One vector is turned by the same rotation once a step. Each row is the vector after some number of steps, and that number follows the row.
The counts run from 0 to 640.
[  7.6  11.0   8.5  13.6 -17.7   4.3   4.2  35.8   2.6  15.6   5.4  -1.3
  20.8  -6.7  25.6  23.1 -14.5   3.8   3.7   1.9   6.2 -11.4  -0.9   5.7
 -18.4  27.9   0.5  -8.0 -25.9   1.2   6.3  16.7 -10.5  11.7 -20.7   3.4
   8.4  27.5   1.8 -11.6 -18.3   4.5 -18.4  19.4   8.8  -5.3 -19.2  -0.7]
349
[  7.1  13.0 -17.4  14.9   8.0   9.6   6.7  24.8 -26.0  -6.5   7.9   5.5
  22.9   3.3   8.6   9.2  -8.7  -6.9   7.4  20.1  11.2 -27.1   2.4   0.2
  -9.5 -12.0 -13.1  -2.7 -32.1  18.7 -21.4  37.5  -1.2   6.1  -7.6  12.6
  16.6  -5.1   1.2   6.2   1.4 -14.0 -27.3  -7.5   4.9 -12.4   3.8   0.9]
226
[-17.9  18.7   1.8   0.9  -5.5 -13.8  12.8  -3.4  -1.8 -17.8  22.4  15.8
  -2.8  -4.7 -13.3   6.7 -15.8   6.0 -22.5  15.4   2.3  -2.6 -12.4  -3.7
 -30.1 -28.3  -4.9 -10.1   2.2   8.3 -24.9  33.6 -11.0  -4.0  -2.1   8.5
 -14.5  23.0   8.1  14.7   3.9 -13.0 -17.3   6.1   5.8 -12.3  16.2 -14.0]
439
[  2.8  23.8  -7.6   9.1 -26.5   3.1  16.6   0.3 -11.3  10.0   1.7   5.7
   6.3   3.4 -12.2  13.8 -12.2  26.8 -23.4  12.4  -4.5  -2.6  -7.6 -11.2
 -22.8  -2.6   1.0 -19.4   0.8  -7.2 -21.8 -10.5  14.4 -17.2  11.2  23.1
 -26.9   3.3  25.5  10.8 -28.3  -8.6   5.2   6.3 -15.6 -11.9   6.6  -9.5]
126
[ -2.9  18.1 -32.7  23.4  -8.4  22.8   8.9  13.8 -11.1 -15.9  12.7   7.1
  12.0  -8.5  25.6  11.1  -0.3   9.8  21.8  -2.8  22.1 -26.8   6.3   0.5
 -12.6 -15.3  -4.3  -4.0 -20.0   1.4   7.7  21.9  -8.7   9.3 -18.6   1.6
  10.2  18.4  -2.7  15.8  16.8   2.3 -21.4  -0.1   1.3  15.4  21.0  -2.9]
240
[ 10.1  14.6 -17.0  -0.5 -22.9  -6.4   8.8  -6.1  -1.3  13.1 -20.7  31.9
  16.2   0.4   3.5   1.6 -18.3  -2.2 -24.3  21.5  -7.6  -0.7  -5.2  -7.3
 -17.6   5.0 -14.6  -6.7 -27.0 -15.1 -12.2   6.7  12.5  -5.7   6.4  17.8
 -16.7   7.1   9.8  25.2 -21.3 -16.3   2.0   4.5 -26.5 -13.7  10.7 -17.9]
123
[ -4.7   6.3   9.5   6.4 -26.7  -1.9   6.7  -4.3  11.7  -8.2   9.7   1.0
   6.8   0.8   9.9   9.2  16.5   2.8  11.4 -19.5  -2.8  -3.2   3.8  -7.6
 -18.9   3.3   6.1 -13.6 -26.2 -14.9  -0.3  16.1   2.0   4.4  -1.3   6.5
  -8.6  53.4 -16.9   0.3 -19.5  -4.4   5.3  30.3  -4.7  -3.3  -6.8 -31.5]
311
[ -2.3  19.7  -2.2  30.0 -21.5  13.7  12.0  26.6   8.6  -9.4   7.0 -16.4
   1.8 -19.8  22.1  26.7  -3.7   4.7  10.8  18.8  -5.5 -23.4   0.4  10.0
 -26.1 -13.9   1.3  -8.3 -11.0   6.9  -3.0  15.1   3.4   8.6  -0.1  19.9
   7.9  25.7  -3.5   1.5  -1.0   1.2 -14.4  19.6  12.2   5.2 -10.6   1.4]
67
[  7.8  25.9 -14.1 -18.5 -24.2  10.0   2.7   6.0 -11.3   7.2 -13.4   7.2
  23.7   3.1 -23.2  13.8 -16.0   7.0 -20.1  -0.2  12.0   4.3 -10.4  -3.3
  -1.6   5.4  -6.2  -4.5 -23.8  -2.1 -19.4  -3.9   1.5 -16.2  -3.6  18.6
 -15.3  -5.2  20.5   0.7  -8.6 -34.8 -16.5  22.6 -12.9  13.1   8.1 -12.9]
569
[ 17.0   7.7   3.4   3.2   3.9  -6.0 -24.8  36.6  -2.0   7.6 -19.4  -3.5
  17.5  -8.6   9.7  21.1 -22.5 -15.0 -18.1   0.6  -8.9   9.6  -4.9 -31.6
  -7.1  23.7   3.0  -7.2 -27.3   4.1  -5.2  -3.6  10.1   0.3 -15.2  17.1
   0.8  22.5  10.6  -3.0 -23.1  -9.3 -11.6  19.4  -6.4 -11.5  -8.2   2.6]
354
[ -9.1   7.1   0.0  23.4  -3.7  -2.2   2.6  28.2  -9.4  -4.7  34.2  -1.7
   0.4 -12.0  18.8  26.3 -13.8  20.1  21.0  -7.8   8.3 -21.2  -6.1 -13.7
 -33.8 -13.8   1.3  -6.9  -7.9  -4.1  -6.4  23.3  -5.9  -2.3  -8.7   7.6
  16.8  24.1  -6.5   9.0  10.6  14.7  -9.5   3.1  11.3 -10.7  -1.4  12.1]
206
[ -6.7   7.6   6.4 -23.5 -18.2 -15.8  -0.6   8.8  -3.6   7.8  11.5  18.7
  -5.5  -7.6   2.8  29.8  -7.0  19.2  11.8 -23.6   1.3   3.5 -26.8 -22.2
 -18.1 -17.7 -11.6  -7.6 -20.6 -18.0  -4.4  25.7  -8.8 -11.4 -17.1  -5.9
  -3.5  25.3  -5.1  10.3  -1.4  13.9  -2.7  13.8  -5.1  -8.5   5.4 -17.6]
169
[  8.6  23.3  -0.8  16.0   5.7  -7.7 -23.3  23.9  -1.9 -22.9  24.9  -6.3
  17.2   9.7  11.4  13.8  -7.4   6.4   9.0  -9.6  18.8 -18.1 -18.1 -16.4
  -9.4  -0.3  -2.9  -9.9  -8.8  12.3  -9.6  26.5   6.6   8.3   1.0  12.1
  -0.1   4.1  -4.5  10.1  10.0 -22.0 -37.9 -17.9 -10.1  -8.1   7.2  10.5]
222
[ -3.4  -0.2   4.4   2.6   8.8   0.5  -8.3  24.4 -23.1  11.1   3.1   2.0
  23.2   6.8  -9.5  12.1 -14.0  -3.6  -9.9 -27.7  15.4   5.6  -1.2 -32.5
 -22.3  18.5   9.5   7.6 -33.3  11.0 -10.9  -1.8 -14.5 -16.9 -34.1   3.1
   0.0  18.8   4.2 -13.1  -2.6 -14.9   0.9  26.0   5.9  -4.9  -7.6  -3.3]
180
[ 12.6  27.4 -14.3   1.8  -6.5  11.5  13.4  20.2  -7.0   7.9 -22.7  -0.4
   2.0 -10.3  29.4  24.8   0.4  -4.0   1.6  21.0 -27.6 -13.7  -3.0  -6.1
 -14.2 -18.5 -19.4  -0.2 -30.2  16.9  -2.1  21.8   9.6   4.9  -0.2   9.1
  10.5  20.2 -11.3  20.1  -3.6   3.4  -4.9   4.1 -10.5  -8.2  10.4  -7.2]
510
[ 11.0  -2.5 -35.8   8.9  -4.0  -9.6   1.5  24.3  -4.5   6.6  16.0  -2.7
  23.6  -5.5  21.3  16.2 -22.3  -0.5  13.4 -17.3  18.5  -4.4   4.0 -11.1
 -12.6  24.8   4.2 -23.8 -29.2 -11.0  -4.9   8.8   9.7   4.5 -19.9   4.4
  14.5  15.4   8.9  12.2  -7.2  21.5 -10.4   3.7  -4.4  -7.5   6.1   1.9]
383
[-17.7  16.8 -14.2   3.2   6.8   9.5  17.9   3.1 -22.0  -6.2  -4.5  16.0
   3.9  -1.4 -15.0   4.3  -3.8   2.8 -21.8   2.6   6.9  -0.4  -0.8 -16.1
 -25.5 -20.6  -3.3  13.7 -24.1  14.1  -8.4  13.9 -21.2 -16.9 -28.7   0.4
  -8.8  22.6  10.2   5.1  10.2 -17.0  -2.5  25.9  10.8  14.4  20.2 -13.8]
444
[ -8.3   2.5  -1.2   0.0  12.5 -11.9   1.1  18.3  -6.1   0.7  -3.2   8.7
  -2.3  -8.3  -4.5  12.1 -11.4  -4.3 -16.9  18.4   1.9   1.9 -12.1 -18.1
 -27.2  -0.5  -0.3   1.3 -34.1   6.5  -0.5  19.0 -11.7  -8.0 -41.1   7.2
  -4.7  32.3  17.8   0.5 -23.6  19.1  -4.0  25.6  17.9 -15.9   4.0  -9.4]
617
[  3.2  14.6 -18.8  28.1  12.8  19.0  -2.3  15.8 -36.6 -10.5 -13.4   7.3
  -1.4  10.5  19.1   6.0   1.9   4.4   2.5  21.2  -3.1 -14.5  21.3 -30.9
 -11.6 -27.0  -2.8   3.7 -21.6   6.4 -16.5   1.9  12.6 -11.4 -10.2  22.9
  -8.1  14.2   3.7  13.1  -7.8 -12.9  -2.3  -8.5   1.5 -12.2  16.0  -5.9]
232
[ -4.0   8.1   3.1  -1.4 -11.6   3.8 -10.7  11.3 -12.8  -1.0  -5.8   3.7
  22.4   0.4  24.8  20.4  19.6  -6.9  19.0 -28.9   7.1  -8.5   0.1 -29.5
  -1.5  -3.9  -0.3   7.7 -28.3  14.0  -0.6   6.2   0.2  -9.7 -19.1   5.9
   4.1  22.3 -25.3  -9.9  19.9 -26.9  -8.4  12.7 -17.0  -4.7  -7.0 -15.6]
43
[ -4.4   4.0   5.9   1.9 -26.6 -23.8   1.3   3.9  17.4   4.5  16.0  26.7
  24.0  -6.9  -2.8   5.6 -20.7   0.5 -15.7  -4.8  24.2  -8.7 -19.4   2.4
 -28.5  24.1  -1.7   0.6 -14.6  -8.3   1.7  18.6 -20.0   1.5 -12.6  -2.1
  -7.4  22.9   5.5   1.9  -5.8 -16.3 -19.3  17.7  -9.2 -12.0 -10.5  -6.7]
596
[  1.6  -0.4   0.0  11.3 -25.6 -29.2  -3.0  -1.4  14.8  -3.5  27.7  16.1
  19.6  -1.5  -7.7   5.4 -15.2   8.0   3.5 -25.6  23.2  -6.2 -18.0 -14.3
 -32.7  19.2   9.3  -9.5 -13.5 -22.9  -7.7  10.9  -4.8  -6.5  -1.1   6.8
  -7.6  26.1  -2.3   6.7  -3.6 -10.6  -6.3  20.7 -11.6 -13.3  -6.4  -8.2]
594
[ -1.3   8.7   5.6  26.2  -3.9   4.5 -23.3  25.6 -29.3  -2.9   7.2  14.6
  15.7  11.0  29.2  17.1   3.0  11.2   8.6 -12.7  11.1 -13.4  10.6 -39.9
  -0.9  -5.9  10.0   2.5  -6.5   1.4 -18.6   0.6   4.4  -8.2 -11.2   8.7
  -7.1   9.1  -2.8  -6.4   1.4 -31.1 -15.0 -13.9  -8.6 -17.7  -2.4   4.9]
218
[  6.5  16.2  -1.3  25.7 -39.1   5.2  -9.1  17.6   3.3  -2.3   7.7   6.5
  19.8  -4.5  35.1  21.6  11.4   9.6  17.1  -2.1  11.1 -26.4  -2.6  -4.5
  -1.3  10.6   7.2 -10.0  -7.2  -4.2   2.6  -3.2  13.0   7.5   4.1  19.0
  -4.7  10.4  -5.6  -3.0  -5.7 -25.8 -26.3  -3.0 -18.3  -9.7 -16.4  -0.8]
80
[ -5.6   4.1  16.6  28.3 -15.3  15.1   6.1  23.2  -6.7 -10.0  20.0   0.8
  23.2 -12.5  20.0  15.6  15.0   0.5  20.3  -7.1   6.8 -25.1  -0.8  -3.8
 -18.8  -1.5   9.3  -2.6 -15.7  13.6   5.3  23.8  -9.6  14.6 -10.2   5.7
  12.5  26.8 -14.7  -4.6   7.2 -10.3 -20.1  21.1   4.0   7.9  -7.9  -5.9]
488
[ -3.6  -2.6   5.5   5.6  -0.9   0.9   5.8  20.3 -28.3  13.2 -10.9  21.7
  -4.6  -8.2  -3.6  12.9  -9.8   3.3  -6.1  12.3  -5.3  -2.3  -2.3 -31.3
 -24.0 -11.3   4.6  11.3 -28.2  -7.7 -11.1  12.6  -6.8 -12.4 -25.1   8.5
   1.3  26.8  12.9  -5.7 -15.4  11.2   7.1  31.5  16.9  -9.8  -0.6  -5.4]
619
[ 11.6  34.1 -20.9  24.5 -25.3  19.8  -0.6   7.4 -14.8   3.7 -10.2  -2.2
   2.4  18.8  21.2  12.7   7.3  27.7  12.8   5.6  -0.2 -13.3  10.1 -16.7
   1.1  -4.0  -3.6  -3.1 -16.7 -10.9  -4.5  -3.3  17.3  -4.4   9.2  21.6
 -25.9  19.2  10.2   4.4 -28.8 -14.9  -2.9  -1.8 -14.0  -1.1   3.5  -7.9]
94
[ 20.1  27.8 -20.4  13.1 -15.0  -8.0  -3.6  17.4  17.3 -11.6   2.0 -14.4
  29.7  -9.4  11.4  14.2 -12.5  -5.8  -4.5  10.7   5.4 -19.1 -18.4   8.1
 -16.0  18.7  -6.0 -11.5 -21.8  15.7   4.2  14.3  13.6  15.4   9.6  21.5
   5.1   1.5  -2.5  15.9  -3.2 -18.4 -26.8   3.0 -23.5  -9.4  -1.3   3.9]
84
[  8.7  27.9  -7.6   8.5  13.0  17.5  -5.5  16.4 -14.7 -10.4 -21.8 -28.5
   9.2  11.6  -4.1   9.9   9.4  -8.3   2.5   4.3  -0.5  -9.8  -3.7 -20.4
 -16.8  -8.8  -6.7   9.9 -42.1  32.0  -7.1   4.4   4.9 -14.8  -8.7  26.8
   0.4  13.7 -10.7   3.4  -4.7 -25.1  -3.5  14.3  -0.5  -0.5  -1.8 -11.6]
56
[  5.7  22.8  -1.0  25.6 -24.5  29.6  -6.7  25.2 -16.4   1.6  -6.4  -6.8
  27.9  -0.7   5.2  17.4  -4.9  10.5  -9.8  11.7  -0.1 -13.1   6.6  -4.2
  -8.5   3.0   6.1 -18.2  -2.0   1.3 -20.4 -13.0  16.0  -3.4  12.3  32.4
  -8.1  -7.6  10.9   5.6 -10.5 -32.1 -12.4   3.0 -14.8  11.3  -1.7   3.8]
533
[ 18.5  24.0 -24.0  12.7 -13.9   1.0   7.5  16.0   3.3   3.6 -14.3  -8.4
  25.7  -3.0  22.0  13.8  -3.4 -15.3  -9.8  25.2   1.5 -20.6  -1.6  10.0
  -5.7  18.3  -7.9  -7.7 -30.2  21.9  -6.4   9.0  11.0   8.3  -8.6  21.0
  -1.7   1.0  10.2   3.6 -18.3 -17.2 -23.5   1.6 -15.4 -18.1  -8.4  -2.5]
86
[  9.3  13.7 -21.4   1.3 -35.6   9.2   1.6   4.1   7.7   4.7   3.5  20.9
  37.6  -5.1   4.6   2.0  -2.3   2.5   3.2  -3.7  26.2 -13.2 -14.4  14.1
  -1.4  22.3  -4.9 -10.2 -29.4 -15.9   4.8   7.7   0.9   7.3  -6.3   9.9
  -3.9  -5.1   6.9   9.6  -7.4 -13.9 -24.7  12.1 -25.8  11.3   4.7  -8.6]
116
[ -4.2  13.5   5.8  16.5 -26.6  -5.8  23.0 -15.4   7.8  -4.6   3.1   7.6
  12.2   2.7   3.4  -1.4  11.3  -0.2 -10.7  12.2  -5.4 -12.6  -3.8  10.4
 -30.2  -2.7  -5.0 -13.9 -16.6  11.4 -15.2  14.7   3.8  -6.1  10.8  19.5
 -20.3  26.3 -12.4  12.3 -20.2 -21.2   1.1   6.2 -14.8 -28.8  -5.8 -29.7]
297
[  7.9  12.3   9.1  21.6 -10.5  15.0 -16.0  22.3  -4.7  -0.3   9.0  -3.8
  24.6  14.2   8.4   8.1  -4.2  17.6  22.3   4.8  27.9 -23.7 -14.3   5.4
 -12.5  14.5  -3.0  -8.1 -35.2 -15.3  -2.5  18.4   2.7  -1.6 -10.3  21.1
  -1.9  -0.7   6.1   5.3 -27.3  -8.6 -20.3  -1.6  -5.3  -6.1  -8.3   3.1]
363
[  3.2  21.0  -6.9  15.2 -41.4  12.5 -10.1  18.1   0.1   1.2  -0.6  19.2
  19.3 -14.3   5.0  16.8  -7.6  20.2 -12.7  -4.7   2.7  -4.5  -3.6 -18.0
  -4.1   5.2   9.9 -14.3   9.7 -25.5  -3.9 -16.0   9.3   2.0   4.6  19.0
 -18.7   7.8  15.9   9.3  -6.7 -18.3 -15.2  18.3 -23.4  24.0  10.4   2.3]
111
[  6.8   1.7  13.3   1.0   2.1 -18.4 -12.3  28.3 -20.0  10.1  -6.2  26.7
  19.3 -10.8  -0.5  22.1 -17.6  -9.4 -14.1  10.9  -8.1  -8.0 -17.7 -40.3
 -18.7  -5.3  -7.2   3.7 -20.9  10.8 -13.1  22.3   4.2  -4.0  -6.4   8.1
  12.5  -3.4   0.3   5.8   1.5  -4.7  -7.5   7.5 -10.0 -27.3   2.1   9.5]
635
[  4.9  19.0 -17.4  29.1  -3.4  17.5  -4.0  21.9  -8.3   4.5   4.8  -1.0
   4.6   7.4  20.5  11.0 -16.9  35.4  13.9 -11.2  22.2 -11.2  -1.5 -19.6
 -21.0  10.8  -1.1  -4.1 -19.3 -27.6   7.0  -8.7  -2.3 -10.4 -13.7   5.7
  -8.5  19.3   8.9  17.0 -12.7   1.2   3.3  -4.5  -3.7   5.7   4.6   8.2]
377
[-12.4  -0.9   5.1   0.1 -38.7 -20.2   0.5   3.3   1.7   1.5  25.4  19.6
  10.3  -9.9   1.3  19.1  -3.0  20.0   2.5 -29.6  17.8  -3.6 -15.8 -20.6
 -19.1   3.8  14.1 -16.7   0.8 -26.6 -13.2  -3.7   3.7  -9.8  -2.2  11.0
 -14.0  24.4   6.4  -7.0  -7.9  -1.3  -5.9  25.2 -10.3 -10.0  -7.4 -12.5]
592
[  1.6  11.9  -2.7  -2.1  10.5 -17.3   0.7  18.9   2.9  -4.5  13.1  -1.8
   0.2  -8.8 -23.8  11.5 -21.3   4.9  -9.5   9.3   2.5  -3.1 -30.7 -10.4
 -31.2  -6.0 -10.7  -1.4 -35.0   5.1  -0.5  37.0  -9.2  -0.7 -18.7   2.9
   1.9  25.1  10.7   8.3 -12.6  19.1 -10.2  31.8  13.4  -4.4   9.3  -4.9]
615
[-23.5  17.3  20.8  14.9   7.9  14.5  -2.2   2.6  -9.0 -19.0   1.2  -2.2
  13.5   9.4  -9.2  -2.5   5.6   2.8 -25.0  11.0   4.7  -4.8  -7.5  -9.2
 -32.8 -13.7   2.3  -4.2 -10.6  24.9 -16.2   4.4 -15.0 -18.5 -19.8  22.9
 -17.8  14.2  -2.6  11.7  -2.1 -34.7  -8.9  -0.6  -1.3  -7.1   6.4 -16.0]
20
